In the data rows, 128 means zero.
Here are some points, one per row:
[074 160 113 139 111 129 129 100 134 134 108 146 126 175 098 115 116 088 111 191 073 103 177 063
 119 179 162 096 102 162 109 121 169 153 200 154 186 112 158 134 181 077 148 109 151 103 141 106
 165 173 163 143 150 141 113 189 124 145 138 140 200 100 132 147]
[144 089 090 077 122 141 149 152 151 060 116 078 122 198 090 121 138 153 121 142 128 146 147 159
 161 122 169 145 097 075 104 114 124 095 071 114 149 069 176 100 157 116 094 132 104 081 130 150
 065 141 120 164 056 109 158 090 186 129 122 167 116 158 161 109]
[161 050 131 171 087 146 089 102 188 143 157 185 125 132 147 172 109 154 186 123 114 190 157 149
 108 167 128 168 105 105 131 088 191 119 116 118 123 123 163 115 132 193 184 132 072 128 096 148
 110 108 186 124 080 136 101 159 100 098 190 155 137 114 109 138]
[101 132 170 156 089 169 121 102 137 126 154 146 118 159 107 104 119 190 182 138 135 199 119 119
 153 157 089 132 200 107 134 184 100 109 135 161 191 176 102 150 130 094 152 126 123 096 172 102
 068 053 129 137 117 047 129 125 105 133 132 133 086 125 203 111]
[144 122 136 160 194 192 131 108 124 154 137 109 131 135 108 156 123 119 129 114 143 149 138 159
 187 159 149 099 170 133 118 122 040 152 152 099 119 073 158 063 109 105 153 153 180 139 081 121
 161 092 106 094 081 141 089 102 132 121 120 123 135 082 094 147]
[142 082 147 166 135 121 140 121 120 158 130 127 120 110 116 168 120 118 147 177 220 132 117 164
 126 105 204 162 097 100 136 089 150 139 133 092 090 172 091 142 133 066 177 107 181 147 150 102
 080 172 118 177 165 106 134 123 122 134 070 146 135 079 134 066]
[156 134 185 148 097 133 174 160 089 134 123 113 141 197 126 162 088 172 140 085 118 062 071 153
 110 094 069 178 136 108 101 145 107 178 124 117 171 079 122 131 148 133 133 099 186 158 115 172
 098 144 171 153 163 183 100 144 116 122 120 121 177 134 136 137]
[138 081 165 115 132 135 115 153 117 163 182 120 166 128 149 122 139 155 118 181 099 103 131 054
 163 103 149 170 075 164 163 203 113 129 094 096 091 174 150 143 144 132 101 176 132 188 137 132
 128 123 116 180 072 161 111 136 192 155 169 100 100 154 083 128]
[139 149 179 110 109 104 149 108 097 109 114 096 089 157 129 146 100 096 112 102 195 186 204 145
 115 163 076 103 130 154 129 134 171 106 139 178 095 124 096 134 119 083 138 159 158 121 070 131
 138 116 106 174 114 173 109 116 153 158 192 149 092 164 126 119]
[171 132 151 147 139 130 145 085 099 119 168 119 147 105 110 118 123 121 166 129 138 106 171 085
 131 089 137 107 180 182 135 125 143 088 157 073 121 090 136 071 118 196 092 130 099 118 104 069
 127 177 145 163 190 078 140 108 119 136 103 136 139 199 157 173]
[142 188 092 123 179 138 091 172 154 088 106 140 139 134 103 174 120 071 128 121 125 172 090 111
 150 122 128 179 097 082 171 145 099 129 176 141 118 234 131 086 139 149 099 167 059 110 091 168
 103 092 105 131 182 159 144 111 137 121 138 128 187 160 102 128]
[152 129 140 197 141 114 197 100 083 121 107 163 100 106 186 061 107 088 124 191 081 188 131 107
 143 127 118 107 098 111 101 094 127 101 081 106 147 111 127 154 111 147 147 129 170 154 144 170
 133 102 114 098 147 173 180 126 095 104 095 111 111 153 155 137]
[148 131 132 121 148 059 143 095 148 101 168 068 096 085 148 087 116 118 154 159 066 137 081 151
 092 039 160 109 144 130 133 155 089 195 123 169 123 123 148 118 161 120 162 134 106 063 127 135
 168 175 116 141 134 127 068 118 089 146 155 105 087 113 091 094]
[140 123 175 112 093 138 139 213 121 113 135 152 071 113 144 083 151 156 092 116 096 164 108 109
 096 129 153 131 155 184 091 108 151 142 231 113 120 134 074 118 145 126 111 121 164 120 091 084
 097 145 120 056 137 118 136 148 165 051 117 094 100 126 149 109]
[088 155 065 085 190 095 122 105 129 136 165 098 131 067 115 160 202 132 123 124 075 141 099 130
 123 173 091 136 154 145 125 152 121 133 143 172 054 097 143 177 127 129 145 107 134 230 102 139
 102 165 154 146 137 112 121 111 142 109 081 140 170 165 165 104]
[136 130 112 146 100 148 145 169 128 181 113 083 174 122 078 016 093 110 162 113 143 111 119 106
 069 161 140 111 092 123 075 134 136 143 089 153 064 115 105 139 060 125 130 133 091 149 129 115
 110 103 094 106 148 108 098 120 109 131 163 130 168 119 165 098]
[118 089 097 111 147 217 100 124 108 143 149 171 125 167 110 102 112 150 077 112 146 165 132 181
 084 085 100 050 135 180 116 148 141 152 096 118 113 155 131 083 167 149 190 119 147 135 195 193
 139 155 095 102 166 121 174 140 130 153 154 168 120 159 153 095]
[046 099 140 066 127 096 084 141 148 111 092 080 172 084 119 222 137 106 130 173 129 084 109 116
 119 100 097 100 116 114 133 123 123 055 066 150 132 131 178 110 158 140 096 172 161 117 117 065
 132 044 108 094 164 139 148 159 125 088 122 093 170 122 112 133]
[136 154 111 154 128 117 147 139 138 123 136 210 182 133 188 150 107 124 117 085 153 093 094 155
 147 121 110 120 073 153 169 142 117 134 125 181 131 123 164 177 148 126 143 134 102 078 057 067
 125 124 104 144 060 082 208 126 136 141 117 095 151 122 149 116]
[134 136 101 156 138 141 084 131 099 130 060 116 088 120 157 156 167 137 114 092 114 096 174 110
 126 052 104 123 113 117 080 175 138 137 120 090 084 123 070 118 118 119 139 148 085 108 157 115
 135 095 198 152 071 141 156 102 110 109 145 149 142 054 159 141]
[145 181 132 149 149 127 163 126 134 066 166 099 071 158 140 132 105 123 102 128 147 041 135 107
 076 142 146 122 157 104 221 121 118 108 112 118 137 159 129 161 105 166 119 164 130 175 173 141
 105 159 139 072 087 082 125 133 118 111 154 145 141 101 107 144]
[124 131 139 063 151 094 163 080 087 166 171 190 154 148 060 147 187 115 104 148 102 106 138 150
 091 149 118 162 127 068 094 128 122 147 106 094 153 120 052 164 091 099 125 119 089 089 109 106
 144 123 128 084 135 120 156 151 118 138 134 127 098 150 069 178]
[107 112 144 132 179 111 120 174 082 169 036 133 132 101 106 139 179 109 117 159 128 087 116 125
 150 138 105 202 160 159 198 069 120 107 145 148 148 120 160 101 095 146 109 075 111 103 167 132
 155 150 114 106 105 140 090 135 069 157 158 123 088 158 145 092]
[111 119 077 169 135 185 067 095 122 130 155 069 133 131 128 114 103 107 125 078 106 152 088 140
 099 131 143 147 126 150 137 091 181 089 132 121 206 120 119 156 076 083 068 096 145 129 143 130
 169 127 165 152 132 136 158 088 164 103 106 096 109 140 061 108]
[097 152 117 084 060 115 128 123 115 124 137 080 167 108 197 153 141 118 150 116 131 138 153 164
 191 163 145 147 097 149 122 136 149 225 122 119 177 151 084 095 109 172 092 121 151 146 134 165
 168 133 083 104 110 087 127 121 103 136 109 164 126 114 145 136]
[150 140 131 127 111 087 086 179 224 116 123 194 175 091 115 182 104 095 137 085 093 125 161 144
 219 103 116 124 163 089 124 118 095 074 121 187 087 083 109 172 101 103 086 152 132 120 223 104
 169 168 097 111 144 163 130 163 157 123 143 128 144 110 120 149]
[162 110 112 126 140 109 158 077 170 149 074 104 122 146 147 110 144 191 127 087 113 083 132 147
 117 167 146 042 141 115 120 114 151 097 170 103 119 174 116 134 194 119 089 067 089 161 123 178
 115 123 057 163 151 142 098 138 101 135 110 070 084 101 116 179]
[090 130 151 126 061 106 107 119 126 065 108 174 104 079 119 028 172 114 098 099 206 098 082 145
 113 126 194 129 165 150 118 132 108 139 121 132 129 140 146 116 118 149 160 090 131 152 119 136
 167 073 171 138 128 166 108 145 135 136 059 162 098 157 109 169]
[119 174 079 075 120 112 126 160 141 179 120 150 092 124 170 111 090 180 118 144 196 153 138 062
 136 147 065 112 110 100 125 103 118 137 111 096 136 104 176 151 120 151 132 142 127 094 115 135
 138 155 188 104 186 121 100 085 159 187 096 113 103 079 104 126]
There is one direction along which these points spread out most. Take the direction at right angles to it along which they spread out most. Go by this last direction. For each point below, how far along it does it lie, from 0 to 99? The average is 50, and the first point in the table lies past the average. One standard deviation of the points above along it is 16.
[097 152 117 084 060 115 128 123 115 124 137 080 167 108 197 153 141 118 150 116 131 138 153 164
 191 163 145 147 097 149 122 136 149 225 122 119 177 151 084 095 109 172 092 121 151 146 134 165
 168 133 083 104 110 087 127 121 103 136 109 164 126 114 145 136] 51
[152 129 140 197 141 114 197 100 083 121 107 163 100 106 186 061 107 088 124 191 081 188 131 107
 143 127 118 107 098 111 101 094 127 101 081 106 147 111 127 154 111 147 147 129 170 154 144 170
 133 102 114 098 147 173 180 126 095 104 095 111 111 153 155 137] 55
[140 123 175 112 093 138 139 213 121 113 135 152 071 113 144 083 151 156 092 116 096 164 108 109
 096 129 153 131 155 184 091 108 151 142 231 113 120 134 074 118 145 126 111 121 164 120 091 084
 097 145 120 056 137 118 136 148 165 051 117 094 100 126 149 109] 65
[142 188 092 123 179 138 091 172 154 088 106 140 139 134 103 174 120 071 128 121 125 172 090 111
 150 122 128 179 097 082 171 145 099 129 176 141 118 234 131 086 139 149 099 167 059 110 091 168
 103 092 105 131 182 159 144 111 137 121 138 128 187 160 102 128] 44
[142 082 147 166 135 121 140 121 120 158 130 127 120 110 116 168 120 118 147 177 220 132 117 164
 126 105 204 162 097 100 136 089 150 139 133 092 090 172 091 142 133 066 177 107 181 147 150 102
 080 172 118 177 165 106 134 123 122 134 070 146 135 079 134 066] 45
[118 089 097 111 147 217 100 124 108 143 149 171 125 167 110 102 112 150 077 112 146 165 132 181
 084 085 100 050 135 180 116 148 141 152 096 118 113 155 131 083 167 149 190 119 147 135 195 193
 139 155 095 102 166 121 174 140 130 153 154 168 120 159 153 095] 34
[111 119 077 169 135 185 067 095 122 130 155 069 133 131 128 114 103 107 125 078 106 152 088 140
 099 131 143 147 126 150 137 091 181 089 132 121 206 120 119 156 076 083 068 096 145 129 143 130
 169 127 165 152 132 136 158 088 164 103 106 096 109 140 061 108] 53
[148 131 132 121 148 059 143 095 148 101 168 068 096 085 148 087 116 118 154 159 066 137 081 151
 092 039 160 109 144 130 133 155 089 195 123 169 123 123 148 118 161 120 162 134 106 063 127 135
 168 175 116 141 134 127 068 118 089 146 155 105 087 113 091 094] 68
[088 155 065 085 190 095 122 105 129 136 165 098 131 067 115 160 202 132 123 124 075 141 099 130
 123 173 091 136 154 145 125 152 121 133 143 172 054 097 143 177 127 129 145 107 134 230 102 139
 102 165 154 146 137 112 121 111 142 109 081 140 170 165 165 104] 74
[101 132 170 156 089 169 121 102 137 126 154 146 118 159 107 104 119 190 182 138 135 199 119 119
 153 157 089 132 200 107 134 184 100 109 135 161 191 176 102 150 130 094 152 126 123 096 172 102
 068 053 129 137 117 047 129 125 105 133 132 133 086 125 203 111] 18
[119 174 079 075 120 112 126 160 141 179 120 150 092 124 170 111 090 180 118 144 196 153 138 062
 136 147 065 112 110 100 125 103 118 137 111 096 136 104 176 151 120 151 132 142 127 094 115 135
 138 155 188 104 186 121 100 085 159 187 096 113 103 079 104 126] 51
